(in the rows, 128 means zero)
Each named turn below is shown by a few rows before and after it. Which turns, in which order, take the first row of each later pair to the second? The first pair is answered.
norag:
[104 148 152 108 171 119 137  55] => [ 68 183 131 116 163 112 160 122]
[188 160 139 139 171 181 133 137] => [181 168 133 140 164 179 139 156]
[171 113 165 123 112 158  98 193] => [186 106 177 114 116 161  90 162]
von:
[127 144 102 139 131 139 150 117] => [151 127 121 128 126 150 132 156]
[150 132 142 115 133 139 134 134] => [117 133 140 107 120 116 133 138]
[148  93  88 174 124 142 119 140] => [121  88 104 159 106 121 106 168]
[123  96 125 133 116 128 120 137] => [115 103 111 138 117 122 129 119]
Mifa:
[100  99 108 127 109  99 124 128] => [ 95 117 132 102 115 101 120 141]
[107 173 107 137 142 149 163 162] => [110 131  75 173 133 141 156 125]
[150 122 119 165 149 154 154  96] => [132 103 141 149 141 135 132  72]
[124 145 136 128 130  95 128 165] => [130 137 119 149 134 103 132 165]
larak:
[137 121 185  88 137 127 118 125] => [123  95 147 122 133 110 124  70]
[129  76  78 176  93 125 126 157] => [ 99 145 138 112  97 116 126 210]
[147 116 126 147 142 154 123 120] => [112 154 152 115 145 139 130 129]
[134 134 133 112 124 114 124 119] => [144 119 125 124 126 116 118 114]
Then:
Between the rows of a pair lie two turns.
[132 148 176 117 155 110 106  99] => [129 178 128 159 159 129 145 156]
norag then Mifa
[161 108 116 142 132 147 136  91] => [145  96 158 105 114 128 107 107]
Mifa then von
[182 140 104 124 140 161 122  85] => [164 178 106 123 148 165 142 118]
larak then Mifa
[144 110 105 162 123 162 155 138] => [129 122 171  99 114 144 122 167]
Mifa then larak
[121  83 120 159 112 121 116 157] => [123  75 141 138 116 110 103 107]
norag then von
[112 165 126 116 140 144 142 106] => [141 149 114 134 143 163 143 108]
larak then norag
[162 111 143 151 157 147 127 111] => [105 154 153 132 145 125 140 163]
larak then norag
[159 112 121 149 155 158 127  95] => [ 71 122 125 131 126  99 119 101]
von then von
[124  84 133 141 113 125 117 169] => [119  93 147 120 112 120 115 175]
Mifa then Mifa
[162  95 107 148 134 140 128  81] => [ 96 172 153  91 130 108 138 118]
larak then von
[150  92 131 135 121 131 118 100] => [150 148 148 117 132 149 134 161]
larak then Mifa
[124 100 121 110 176 126 145  80] => [ 98 112 156  76 158 112 129 145]
larak then von
[110 141  92 152 121 122 145 191] => [131  70  94 159 119 108 113 100]
Mifa then norag
[133 122 166  89 133 118 111 120] => [144  93 141 113 132 121 111  98]
larak then von
[108 134 173 110 134  99 126  96] => [143  88 116 172 129 127 131 109]
norag then larak
[169 121  99 148 150 153 139  85] => [160 158 104 145 159 163 157 138]
larak then Mifa
[150 138  98 146 136 158 141 137] => [138 148 149  99 129 145 119 157]
Mifa then larak
[ 85 114  96 148 107  98 137 140] => [ 79 134 116 127 108  98 137 164]
larak then larak
[136 100 144 124 112 122 104 186] => [143  79 124 150 110 123 103 160]
larak then larak
[ 86 156 125 106 121 115 128 174] => [104 144  83 146 142 126 150  86]
von then Mifa
[120 137 134 112 124  77 112 157] => [141 133  97 149 131  96 130 170]
Mifa then Mifa
[105 105 118 140 114 112 117 132] => [113 110 135 124 122 113 112 100]
von then Mifa
[121 190 131 119 131 113 160  78] => [162 142  80 177 116 141 161 142]
norag then larak
[122 155  94 165 130 126 143 104] => [167  98 113 159 119 141 110 126]
von then Mifa
[ 90 171 171  86 138 123 123 139] => [109 101 152 108 132 110 103  65]
larak then Mifa
[ 87  81  89 156  88 103 125 165] => [101  89 175  80  99  98  90 116]
norag then Mifa
[129 105 158  93 116 100 128 108] => [148 114 167  86 124 117 130 133]
larak then Mifa
[123 107  88 164 120 130 119 108] => [134  82 128 130 108 123  84 126]
von then Mifa
[108 183 130 120 143 115 149  64] => [125 200 159  96 148 131 143 112]
larak then larak
[ 98 174 119 105 134 108 135 157] => [127 148  74 152 137 133 146 152]
Mifa then larak
[103 128 144 104 127 141 141 119] => [124  94 139 118 119 148 127 131]
larak then von
[156 137 138 111 138 135 125 131] => [135 110 113 133 124 115 124 106]
von then larak
[158 116 140 119 164 156 139  62] => [156 143 155 101 173 162 145  86]
Mifa then Mifa
[140  74  66 187 109 146 132  51] => [192  76 171 101 122 166  81  62]
von then norag
[145  87 117 154 122 114 113 131] => [104 155 122 136 138 103 142  99]
larak then von
[152 151 176  95 157 144 118  73] => [154 111 190  86 131 134  85 121]
larak then von
[150 121 111 146 151 175 140 148] => [118  78 146 118 131 134 104  92]
Mifa then Mifa
[ 98 173  90 145 132 129 164 160] => [105 179  89 143 138 133 169 140]
von then larak
[152 148 147 119 137 153 139 149] => [118 166 123 131 139 134 153 113]
von then von
[141 146 100 153 128 146 135 156] => [123 113  94 158 109 127 120 150]
von then Mifa
[155 128 124 131 142 139 130  89] => [126 151 153  96 130 124 122 132]
larak then von
[131  93  97 156 132 131 128 126] => [103 130 138 110 123 116 123 166]
von then larak
[100 138 106 151 112 119 153 140] => [115 130 107 153 111 127 147 161]
larak then von
[ 96 125 125 118 121 105 124 132] => [155 112 134 122 135 144 114 148]
von then von
[ 87 100 137 106 101  78  97 125] => [133  87 153 100 106 108  83 161]
larak then Mifa
[131 148 116 120 133 135 135  98] => [154 130 114 125 136 146 127 104]
larak then Mifa
[113 170  92 166 142 162 147 128] => [ 67 170 106 143 121 129 138 120]
von then larak
[136 167 117 139 146 134 141 128] => [141 150 103 156 142 134 138 133]
larak then norag
[138 124 150 105 129 133 129 130] => [123 151 140 112 129 132 143 137]
von then Mifa
[118 131 171  96 132 115 114 135] => [116 169 141 117 153 127 149 111]
von then Mifa
[145 134 119 152 117 118 141 173] => [122 142 139 128 111 104 132 174]
Mifa then larak
[144 125 121 147 139 112 138  89] => [115 140 153 110 129  95 123 119]
von then larak
[129  99  72 185 130 132 162 127] => [152  95 119 148 121 143 134 205]
larak then norag
[103 131 142 113 134 115 123  65] => [ 86 177 133 119 129 128 146 163]
Mifa then norag
[125 143  94 141 152 137 147  86] => [174 126 144 108 147 160 112 145]
von then norag
[ 93 173 153 101 121 115 162 145] => [157  73 128 143 103 140 129 166]
larak then von
[170 164  91 140 139 138 146 155] => [149 176 135  98 129 120 128 175]
Mifa then larak
[138 160 109 134 162 122 145 106] => [154 144 117 136 151 131 134 168]
norag then von
[104 130  95 153 116 119 142 129] => [132  98 102 157 115 134 128 144]
larak then Mifa
[116  91 115 175  88 115 118 142] => [ 87 151 109 170 114 108 150 107]
larak then von
[ 82 147  75 167 121 112 157 147] => [125 118 112 143 112 133 123 211]
von then von
[ 93 116 158 110 110 109 113  90] => [138 142 165 100 138 140 129  79]
von then Mifa
[110 125 111 147 113 114 141 110] => [122 161 147 112 122 127 138 138]
von then larak
[141  68  62 206 105 122 134 122] => [ 57 205 104 140 129  98 176 130]
larak then von
[135 126 107 146 106 136 139 171] => [103 116  99 144  96 107 134 133]
von then Mifa
[181 131 147 103 148 139  82 124] => [177 164 141 107 157 148  98 140]
Mifa then norag
[ 99 141 135 118 120 123 140 134] => [139 111 125 135 127 142 132  99]
larak then norag
[120 144 136 115 128 130 118 129] => [123 124 112 142 120 125 122 124]
norag then larak
[103 161 125 109 149 121 150 105] => [157 147 134 115 154 159 139 151]
Mifa then von
[107  95 144 119 114  94 110  76] => [148 120 175  89 136 128 111  83]
von then Mifa
[118 126 118 128  94  85 134 123] => [172 114 133 130 104 118 123 147]
von then von
[123 142 121 118 116 127 140 170] => [152  94 102 140 115 134 128 127]
Mifa then norag
[ 76 130 120 127 105  94 121 130] => [124 122 120 133 131 121 121  64]
von then Mifa
[183 101 145 127 143 142  95 113] => [ 96 172 149 102 130 101 122 152]
larak then norag
[129  99 146 113 112 116 109 137] => [120 131 154 104 118 118 121 152]
larak then Mifa
[ 88 127 125 137 112 105 113 172] => [100 110 101 162 114 109 118 159]
Mifa then larak
[122  96 107 141 113 132 112 169] => [127 123 115 132 119 144 119 185]
von then larak
[148 111 130  99 147 152  88  98] => [ 98 166 135  83 142 133 107 133]
larak then norag
[159 104 140 118 124 144 132 132] => [123 130 142 106 128 126 144  96]
norag then larak
[149 139 152 100 126 118 113 130] => [117 157 133 111 120 102 127 148]
Mifa then von
[153 152 120 130 141 162 142 185] => [170 102 106 153 144 156 130  93]
Mifa then norag
[ 57 177 109 116 116 132 154 138] => [ 94 175 130 105 122 156 144 188]
larak then larak
